[[ -9   6 -25  26]
 [-16 -11 -24 -14]
 [-70 -10 -34  35]]
->
[[ -9   6]
 [-16 -11]]

[[ -2 -43  17]
 [ 22 -65  -6]]
->
[[ -2 -43]
 [ 22 -65]]

[[-64  29  -5]
 [-37 -40  41]
 [-25  -3  43]]
->
[[-64  29]
 [-37 -40]]

[[ 46 -27 -24 -32   8]
 [ 75  37  21 -37  -1]
 [-23  18  11 -29  57]
 [ 43 -25 -23 -36  12]]
->
[[ 46 -27]
 [ 75  37]]

[[-15  -7]
 [-16  -5]
 [ 68  -7]
 [-54 -12]]
->
[[-15  -7]
 [-16  -5]]

[[-15 -64 -10   0 -10]
 [ 16  59  -5  -1   0]]
->
[[-15 -64]
 [ 16  59]]

[[-14  15   5 -21  18]
 [ 33  23  17 -42 -64]]
->
[[-14  15]
 [ 33  23]]

[[  5  16  -3 -58]
 [  0  68  -3  46]
 [-21   5  -3  38]
 [  1  16  -3 -77]
 [ -8 -45  -3  12]]
->
[[ 5 16]
 [ 0 68]]

[[-30   1 -17  69]
 [ 13 -14 -15  28]
 [-11  14  12 -10]
 [ 35  -3   7 -18]]
->
[[-30   1]
 [ 13 -14]]
